Each path below is one point turned by a fixed rotation once a step. After each direction that follows a path, write how fast that rotation turns it, in degrees per step (0 if it stays still).
Each turn is a multiple of 5 degrees from 10 to 175, or 0.
Each row of a path follows its step; steps can be skipped.

step 0: |  .09 | -.12 |  .11 | -.02 | -.10 |  .09 | -.04 | -.20 |  .09 | -.10 |  .14 |  .05 |  .02 |  .11 |  .15 |  .07 |  .29 |  .01 | -.10 |  .14 | -.01 | -.02 |  .23 |  .22 | -.08 | -.16 |  .11 |  .03 |  .03 |  .00 |  .15 |  .17 | -.09 |  .11 | -.01 |  .04 | -.14 | -.19 |  .07 |  .03 | -.04 | -.11 |  .05 |
step 2: | -.10 |  .18 |  .06 |  .01 | -.10 | -.07 | -.05 |  .10 | -.22 |  .07 | -.05 | -.06 | -.08 |  .09 | -.10 |  .07 |  .15 | -.15 |  .02 |  .16 |  .00 | -.10 | -.07 |  .14 |  .23 |  .06 | -.20 | -.13 |  .00 |  .11 |  .16 | -.03 |  .01 | -.09 | -.01 |  .12 | -.02 |  .20 |  .13 | -.20 | -.19 |  .03 |  .10 |
step 3: |  .02 |  .08 |  .10 |  .28 |  .22 | -.13 |  .05 | -.10 | -.23 |  .02 |  .06 |  .04 |  .12 |  .17 | -.10 |  .28 | -.03 | -.05 | -.11 | -.06 | -.04 | -.01 |  .00 |  .05 |  .02 | -.09 | -.02 |  .14 | -.04 |  .14 |  .04 | -.01 |  .04 | -.01 |  .31 | -.05 |  .01 |  .04 |  .05 | -.12 |  .01 | -.03 | -.17 |
step 4: | -.08 | -.04 |  .15 |  .13 |  .23 |  .00 |  .22 | -.07 | -.03 | -.03 | -.12 | -.07 |  .16 | -.09 | -.04 | -.06 |  .11 | -.19 |  .10 | -.07 |  .03 | -.01 | -.11 | -.16 | -.06 | -.04 | -.06 |  .04 |  .00 |  .15 | -.06 | -.05 | -.29 | -.16 | -.05 | -.08 |  .05 |  .09 |  .06 |  .13 |  .28 |  .10 |  .00 |
step 5: | -.13 | -.10 |  .11 |  .05 |  .08 | -.22 |  .07 | -.04 |  .31 | -.12 | -.02 | -.25 |  .07 | -.01 |  .13 |  .04 |  .04 | -.01 | -.07 |  .07 | -.08 | -.18 |  .16 | -.13 |  .05 | -.06 | -.09 | -.22 |  .06 | -.06 |  .24 |  .07 | -.12 | -.03 | -.10 | -.14 |  .06 | -.08 |  .01 | -.02 |  .00 | -.06 |  .04 |
step 6: | -.09 | -.03 |  .01 |  .04 |  .00 | -.06 | -.24 | -.12 |  .19 |  .05 | -.04 |  .03 | -.05 | -.12 |  .09 |  .13 | -.05 |  .16 | -.04 | -.10 |  .24 | -.03 |  .09 | -.11 | -.28 |  .11 |  .09 | -.15 | -.16 | -.02 |  .01 | -.13 | -.08 | -.12 |  .22 | -.15 |  .07 | -.06 |  .00 |  .01 | -.19 | -.03 |  .03 |
step 8: |  .04 | -.08 |  .02 |  .10 |  .00 |  .12 | -.14 | -.19 | -.13 | -.02 |  .26 | -.15 | -.08 |  .09 |  .15 |  .14 | -.12 |  .10 |  .02 |  .00 |  .05 |  .02 |  .06 |  .23 |  .17 | -.28 | -.08 |  .06 | -.03 | -.14 | -.07 |  .08 | -.01 |  .04 | -.05 | -.02 |  .12 |  .08 |  .10 | -.05 |  .04 | -.26 | -.06 |
step 9: | -.10 |  .10 |  .11 | -.14 |  .11 |  .13 | -.09 |  .04 | -.21 |  .17 |  .00 |  .03 |  .01 | -.23 | -.01 |  .14 |  .13 |  .06 |  .06 |  .09 |  .13 |  .13 |  .03 |  .12 | -.08 | -.22 | -.02 | -.08 |  .02 |  .04 | -.09 | -.17 | -.16 | -.03 | -.14 |  .16 |  .08 | -.06 |  .14 | -.02 |  .15 |  .07 | -.19 |
step 17: |  .01 | -.07 |  .23 |  .03 | -.01 |  .27 |  .06 |  .06 | -.05 | -.11 | -.06 |  .19 | -.02 | -.04 |  .12 | -.05 |  .08 | -.21 | -.05 |  .16 | -.01 | -.01 | -.01 |  .17 |  .07 |  .00 |  .12 |  .02 | -.18 |  .14 |  .06 | -.06 | -.06 | -.15 | -.24 |  .02 |  .03 |  .08 |  .21 |  .15 | -.02 |  .03 | -.18 |
step 20: | -.07 | -.05 | -.13 |  .15 |  .26 |  .04 |  .04 |  .02 |  .03 | -.02 | -.07 | -.02 |  .08 |  .15 | -.08 | -.07 |  .11 | -.18 |  .08 | -.05 |  .14 | -.06 | -.04 |  .11 |  .07 |  .01 | -.19 | -.01 |  .10 |  .18 |  .35 | -.16 | -.01 | -.11 |  .05 |  .01 | -.02 |  .11 | -.21 |  .00 | -.02 | -.14 |  .13 |
|  .02 | -.02 |  .02 | -.07 |  .07 | -.01 |  .01 | -.08 | -.03 | -.01 | -.02 |  .05 | -.01 |  .00 | -.03 |  .00 | -.05 | -.03 |  .04 |  .03 |  .04 |  .03 |  .00 | -.01 | -.01 | -.03 |  .09 | -.05 |  .00 |  .01 |  .01 | -.05 |  .04 | -.03 | -.01 | -.02 | -.02 |  .03 | -.03 |  .01 | -.02 |  .00 | -.03 |
135
|  .02 | -.03 | -.03 | -.06 |  .00 |  .05 | -.06 | -.02 |  .00 | -.05 |  .06 | -.01 |  .00 |  .03 |  .05 |  .01 |  .00 | -.01 |  .01 |  .03 | -.05 |  .00 |  .06 |  .02 | -.06 |  .04 |  .01 |  .00 | -.02 | -.05 | -.02 | -.06 |  .00 |  .00 |  .00 |  .03 |  .04 |  .03 |  .04 | -.03 |  .04 |  .03 |  .05 |
45
| -.09 | -.01 | -.02 | -.02 |  .01 | -.01 | -.03 |  .04 |  .03 | -.07 |  .02 |  .04 | -.03 | -.03 |  .00 |  .02 |  .01 |  .04 | -.01 |  .04 |  .02 | -.01 | -.04 | -.07 |  .03 |  .01 |  .00 |  .01 | -.05 |  .07 |  .03 | -.04 |  .05 |  .04 | -.01 |  .03 |  .01 |  .00 |  .05 | -.03 | -.02 | -.01 | -.04 |
95
| -.03 |  .06 | -.03 | -.02 |  .06 | -.07 |  .01 | -.02 | -.02 | -.05 | -.01 | -.03 | -.01 | -.06 | -.03 | -.03 | -.01 | -.02 | -.01 | -.03 | -.03 | -.06 |  .06 |  .00 |  .04 |  .02 |  .00 |  .08 |  .00 |  .00 |  .03 | -.03 | -.01 | -.04 |  .05 | -.01 |  .04 | -.02 | -.02 |  .04 |  .01 |  .02 |  .03 |
45
|  .01 | -.02 |  .02 | -.01 | -.02 | -.02 | -.03 | -.01 |  .01 |  .07 |  .01 | -.02 |  .02 | -.03 | -.01 | -.02 | -.05 |  .01 | -.05 |  .01 | -.05 | -.07 |  .00 |  .01 |  .01 |  .04 |  .02 | -.04 |  .00 |  .02 |  .00 | -.06 | -.04 | -.04 | -.08 |  .06 |  .01 | -.04 | -.02 | -.02 | -.03 | -.03 | -.04 |
90
| -.02 | -.03 | -.03 | -.02 | -.07 |  .01 |  .02 | -.06 |  .05 |  .05 |  .04 | -.01 | -.02 | -.05 |  .02 | -.02 |  .00 |  .06 |  .03 |  .00 |  .02 | -.01 |  .00 |  .08 |  .03 | -.06 |  .03 |  .01 | -.07 |  .00 |  .02 |  .01 |  .04 | -.04 |  .02 | -.01 |  .00 | -.02 |  .03 |  .02 |  .01 |  .05 |  .02 |
45
|  .05 |  .01 | -.01 | -.02 |  .05 | -.04 | -.01 |  .06 | -.03 | -.02 | -.03 |  .00 |  .02 |  .00 |  .06 |  .00 | -.07 |  .04 | -.01 |  .01 |  .04 | -.01 |  .02 |  .04 |  .07 | -.01 | -.02 | -.08 | -.02 |  .01 |  .01 |  .03 | -.01 |  .01 | -.02 | -.01 |  .04 | -.01 |  .05 | -.01 | -.02 |  .02 |  .05 |
115
